One vector is turned by the same rotation once a step. Each row is the vector after some number of steps, and that number follows the row.
The counts run from 0 to 419.
|   6 | -27 |  17 |  -9 |  -7 |  14 |  -8 |   8 |   7 | -18 |  12 |   9 |  29 |  -8 |  -3 |   0 |  -3 |  19 |  12 |   3 | -11 | -10 |  -7 |   7 |  12 | -22 |  -3 |  -3 | -13 |  -5 |   7 | -32 |  -1 |  11 |  -4 |   5 |   2 | -21 |  11 |  -2 |  10 |  -7 | -> 87
|  16 |  -6 |  12 |   2 |  11 |  10 | -21 |  19 |   2 | -11 | -10 |   7 |  30 |  -1 |  -4 |  -1 | -22 |  21 |   4 |  18 | -22 | -12 |  -4 |   1 |  -9 |   2 |   6 | -15 |  -4 |  -9 |   8 | -18 |  15 |  -3 |   3 |  11 |  10 |   1 |  -2 | -14 |  -1 | -20 | -> 74
| -10 |   1 |  12 |   2 |  16 |  10 | -14 |  17 |  25 |  -4 |   9 |  -8 |  21 |  -6 |  10 |  12 | -24 |   3 |   3 |  14 |  -3 |  -5 |  -2 |  -5 |  -9 |  13 |  -3 |  -4 | -11 |   1 |  -5 | -26 |  12 |   9 |  13 |  15 | -10 | -19 | -11 |   1 |  17 | -22 | -> 146
|  -8 |  15 |   3 |  -7 |  15 |  15 | -21 |  -7 |  19 |  -7 |  14 |   3 |  17 |  -9 |   5 |  -2 | -16 |  26 |   2 |   4 |   4 |  -2 |  -7 |   0 |   2 |  10 |   3 |  -9 |   2 | -15 | -15 | -15 |  25 |   1 |  17 |  -6 |  -3 | -18 |  -2 |   0 |  20 | -24 | -> 132
|  -2 |   9 |   5 |  -8 |   1 |   2 |  -8 |   1 |  16 | -13 |  16 |   7 |  19 |   8 |  23 |  17 |   0 |   4 |   9 |  -8 |  19 |   2 |  11 | -10 |  13 |   1 |   0 |  10 |  -2 |  -7 |  21 | -22 |  -9 |  -5 |  30 |   9 |   0 | -20 |  -5 |   5 |  20 | -21 | -> 414
|   7 | -12 |  19 |  -7 |   8 |  15 | -18 |   7 |   9 |  -6 |  10 |  13 |  16 |   1 |  18 |   7 |  -2 |  15 |  12 |  17 |  -2 | -14 |  14 |  -4 |   8 |   2 |  12 | -10 |   9 | -19 |  -1 | -32 |  -4 |  19 |  17 |   0 |   4 | -20 |  -5 | -16 |   5 | -10 | -> 324
|  -8 |   5 |  13 |  -7 |   8 |   0 | -15 |   3 |   6 | -23 |   6 |   7 |  24 |  -1 |   1 |   1 | -11 |  13 |  22 |   3 |   0 |   8 | -13 |  23 | -13 |  -3 |  -9 |  -1 | -32 |  -7 |  -3 | -16 |   2 |   2 |  25 |  -4 | -13 |  -9 |  -7 |   6 |   5 | -23 | -> 385
|   6 |  -8 |  12 | -16 |  -2 |  14 |  -7 |   3 |  13 | -21 |  18 |  12 |  25 |  -8 |  -4 |  -1 |   6 |  29 |   1 | -11 |   2 |   1 |  -5 |   4 |  22 | -16 |   4 |  -4 |  -6 | -12 |  -7 | -25 |  10 |   2 |  -3 |  -4 |   6 | -20 |  10 |   0 |  24 |  -5 | -> 102
|   4 |  13 |  -2 |   0 |  -4 |  13 | -12 |  -9 |  13 | -22 |  20 |  -4 |  35 |  -6 | -14 |  -9 |  -6 |  23 |  -6 | -12 |  -7 | -14 | -15 |   2 |  17 |  -6 | -10 |  -8 |   6 |  -5 |  -3 |  -8 |  17 | -22 |   1 |   9 |   9 |  -8 |   4 |   0 |  12 | -19 | -> 407
|  13 |   7 |  10 |  -1 |  16 |   0 |   5 |   8 |   2 | -17 |   1 |  27 |  37 |   0 |  10 |   6 |  19 |  13 |   2 |   3 |   4 |   8 |  -3 |  11 |  -6 |   0 |  -2 |  -1 | -10 |  -2 |  -5 | -20 | -21 |  -5 |  27 |  12 |   2 |   0 | -13 |   6 |  16 |   4 | -> 64
|  16 |  -9 |   6 |   7 |  16 |   9 | -20 |  16 |   5 |   0 | -17 |   5 |  36 |  -3 |   7 |   1 | -25 |  18 |   7 |  14 | -15 | -15 |  -4 |  -5 | -12 |  -4 |  -4 |  -5 |   0 |   1 |  19 | -17 |   6 |  -4 |  11 |  16 |   6 |  -1 |   7 |  -1 |   0 | -19 | -> 219
|   9 |   1 |   9 |   5 |  11 |  -2 |   6 |   7 |   7 | -18 |   7 |  18 |  35 |   3 |   1 |   8 |  14 |   5 |  -4 |   1 |  -6 |   6 |   3 |  -1 |   5 |   0 |  -8 |   4 |  -1 | -14 |  11 | -25 | -24 |  -8 |  18 |  19 |  16 |  -5 | -22 |   9 |  26 |   1 | -> 47
|   1 |  -9 |  18 |   0 |  16 |   6 |   2 |  19 |  18 | -13 |   9 |   6 |  25 |  -2 |  12 |  16 |   3 |   2 |   0 |  10 |  -2 |   3 |   4 |  -5 |   0 |   7 |   0 |  -1 |  -9 |  -7 |  -3 | -36 | -13 |  12 |  11 |  18 |   2 | -16 | -21 |   3 |  26 |   0 | -> 177
|   8 |  14 |   1 |   2 |  10 |  -3 |   0 |   8 |   0 | -30 |   1 |  17 |  35 |   2 |  -5 |  -5 |   8 |  16 |   0 |  -1 |  -1 |  11 |  -7 |  11 | -10 |   3 | -17 |  -2 | -18 |  -5 |   7 | -14 | -12 | -16 |  23 |   9 |  10 |   5 | -11 |  16 |  12 | -11 | -> 79
| -12 |   3 |   6 |   5 | -11 | -11 |  -3 |  13 |  11 | -20 |  23 |   8 |  19 |  -4 |   9 |  12 |   1 |   7 |   0 |  -5 |   9 |   8 |   8 |  -6 |   0 |   3 | -10 |   7 | -19 |  10 |  16 | -27 |   5 | -14 |  27 |  12 | -12 | -19 |   2 |  -2 |  12 | -23 | -> 271
|  16 |   6 |  -1 |   6 |  19 |  18 | -22 |   0 |   2 |  -3 | -10 |  14 |  36 |  -2 |  -1 | -10 | -15 |  25 |   2 |  17 | -14 | -19 |  -5 |  -3 |  -8 |   1 |  -3 | -11 |  15 | -16 |   3 | -11 |   6 |  -9 |  14 |   8 |  16 |   0 |  -1 |  -2 |   1 | -16 | -> 59
|  -5 |  18 |   5 |  -2 |   5 |   9 | -12 |   4 |  17 | -12 |  10 |   0 |  27 | -10 |  10 |  -1 | -10 |  13 |  11 |   6 |   6 |  -5 | -16 |  14 | -15 |   5 |  -4 |  -9 | -20 |  14 | -19 | -14 |  14 |  -1 |  23 |   2 | -25 | -11 |   1 |   1 |  -1 | -18 | -> 258
|  -2 |  11 |  14 |  -9 |  15 |   4 | -10 |  10 |   5 | -29 |   4 |  11 |  24 |   1 |  -6 |  -2 |  -3 |  21 |   7 |   5 |  -1 |  17 | -13 |  20 | -11 |   0 |  -6 |  -8 | -27 | -15 | -12 | -17 |   1 |   2 |  18 |  -7 |  -3 |  -3 | -12 |   9 |  16 | -14 | -> 369
|  19 | -21 |  17 |  -1 |  -2 |   2 |  -4 |  21 |   4 |  -8 |   2 |  14 |  37 |  -9 |   1 |   8 |  -5 |  19 |   2 |  -1 | -14 |  -6 |  -5 |   3 |   8 | -17 |   9 |  -4 |  -8 |   6 |   6 | -27 |   7 |  -7 |  -4 |  16 |   3 |  -7 |   8 | -17 |  10 |  -8 | -> 233
|   5 |   0 |   8 | -18 |   2 |  19 |  -9 |   0 |  14 | -19 |  16 |  10 |  24 |  -8 |   3 |  -4 |   7 |  30 |  -4 |  -8 |  12 |   0 |  -3 |   0 |  19 |  -8 |   4 |  -9 |  -1 |  -6 | -12 | -22 |  13 |   2 |   4 |  -8 |   6 | -20 |  15 |   4 |  21 |  -6 | -> 101
|  -1 |  19 |   4 |  -6 |   9 |  17 | -16 |   2 |  18 | -12 |   9 |  -3 |  26 |  -8 |   9 |  -3 | -12 |  19 |   6 |   5 |   9 | -10 | -15 |   8 |  -8 |   6 |   1 | -16 |  -8 |  11 | -23 | -12 |  19 |  -2 |  21 |  -1 | -19 | -15 |   9 |   2 |   0 | -20 | -> 259
|  -6 |   5 |   9 |  -4 |  17 |   0 | -12 |   8 |   5 | -24 |   3 |  16 |  23 |  -5 | -11 |  -3 |  -7 |  25 |   4 |   3 |  -2 |  19 |  -6 |  12 | -13 |   2 | -15 |  -2 | -24 | -16 |  -3 | -19 |   9 |  -1 |  19 |  -7 |   3 |  -7 |  -5 |  15 |  21 | -17 | -> 368
|  -2 | -10 |  12 |  12 |  11 |  -3 |  -2 |  16 |  17 |  -2 |   9 |   5 |  28 |  -3 |   7 |  18 | -14 |  -4 |   5 |   6 |  -9 |   0 |   3 |  -6 |  -5 |   5 |  -8 |   9 | -10 |  -1 |  13 | -30 |  -6 |  -2 |  14 |  26 |  -3 | -13 | -20 |  -2 |  22 | -15 | -> 16
|  14 |  -5 |   4 |  13 |   7 |   8 | -13 |  19 |   2 |  -8 |  -5 |  12 |  35 |  -9 |  -3 |  -6 | -14 |  19 |  -6 |  22 | -19 | -18 |  -5 |   0 | -14 |   6 |  -2 | -14 |  -3 |   5 |   1 | -17 |  13 | -10 |   6 |  19 |   1 |   5 |   5 | -12 |  -8 | -15 | -> 202
|  10 |   8 |  -1 |   5 |  17 |   1 |  -2 |  -1 |  -1 | -15 |   1 |  30 |  37 |   1 |  -3 |  -7 |  10 |  23 |   1 |  -1 |  -6 |   5 |  -4 |   4 |  -2 |  -4 | -11 |   6 |   2 | -21 |   8 | -13 | -13 | -17 |  23 |   7 |  15 |   2 |  -8 |  12 |  18 |  -6 | -> 62
| -10 |   9 |   6 |  -3 |  12 |  18 | -25 |  -4 |  20 | -12 |  16 |  -6 |  10 |   1 |   5 |   1 | -22 |  13 |   8 |  12 |  -1 | -10 |   3 |  -4 |  -2 |  14 |  -6 |  -8 |  -2 | -21 |  -3 | -20 |  15 |   9 |  18 |   1 |   0 | -20 | -15 |  -1 |  12 | -31 | -> 148
|  -4 | -22 |  13 |  -2 | -12 |  10 |  -9 |  14 |   7 | -21 |  19 |  17 |  16 | -12 |  -6 |  -6 |   8 |  23 |  -2 |  13 |  -4 |  -5 |   6 |  -1 |   7 |  -9 |  -5 |  -9 | -13 |   0 |   4 | -37 |   8 |   6 |   4 |   0 |  -1 | -22 |  18 |  -5 |   3 |  -7 | -> 70
|  13 |   6 |   2 |  -1 | -11 |   0 | -16 |   5 |   4 |  -7 |   8 |   9 |  24 |   5 |  25 |  14 |  -5 |  13 |  11 |  -9 |   8 | -13 |   9 |  -6 |   9 |  -6 |   5 |   6 |   6 |   8 |  27 | -16 |   0 | -19 |  28 |  15 |  -1 | -10 |   9 | -16 |   0 | -23 | -> 124
|  -1 |   0 |   4 |   0 |  19 |   2 | -18 |  15 |   7 | -10 |  -5 |  16 |  21 |  -9 |   0 |  -4 | -15 |  27 |  -5 |   7 |   2 |  11 |   6 |  -8 | -13 |   5 | -11 |   1 | -10 |  -9 |  15 | -20 |  19 |  -8 |  22 |  -4 |   6 |  -7 |   8 |  13 |  19 | -26 | -> 366
|  16 | -13 |  12 |  -7 |  -4 |  12 |  -4 |   4 |  10 | -19 |  14 |   1 |  41 |  -5 |  -4 |   3 |  -2 |  16 |   6 | -15 | -10 | -10 | -14 |   8 |  21 | -23 |   0 |   0 |  -4 |  -3 |   6 | -21 |  -1 |  -5 | -11 |  13 |   7 | -14 |   2 |  -3 |  18 |  -7 | -> 248
|  -8 |   5 |  12 |   8 |  22 |  -4 | -12 |  12 |  19 |   5 |   3 |   5 |  25 | -10 |  12 |  16 | -22 |   7 |   4 |   9 |  -3 |   5 |  -4 |  -2 | -16 |  10 |  -1 |   4 |  -7 |   0 |  -2 | -21 |  15 |  -4 |  21 |  13 | -12 | -10 | -13 |  -7 |  20 | -22 | -> 1
|  17 |  22 |   9 | -22 |   0 |  18 | -19 |   8 |   6 | -34 |   3 |   3 |  25 |   9 |   9 |  -5 |   8 |  24 |   4 |   1 |  10 |  -8 |  -4 |  12 |  11 |   7 |  10 | -24 |  -7 |  -6 | -13 | -11 |   0 |   0 |  12 |  -4 |   7 |  -6 |  -1 |  -3 |  -3 | -10 | -> 372
| -12 |   6 |   7 |   3 |  -2 |   2 | -18 |   9 |   8 | -14 |  21 |  16 |   5 |  -1 |  11 |   0 |   1 |  13 |   2 |  21 |   7 |  -3 |  19 |  -7 |  -6 |  17 |  -2 |  -7 |  -7 | -11 |   4 | -28 |   5 |   6 |  33 |   0 |  -5 | -16 |   1 |  -8 |  -3 | -21 | -> 36
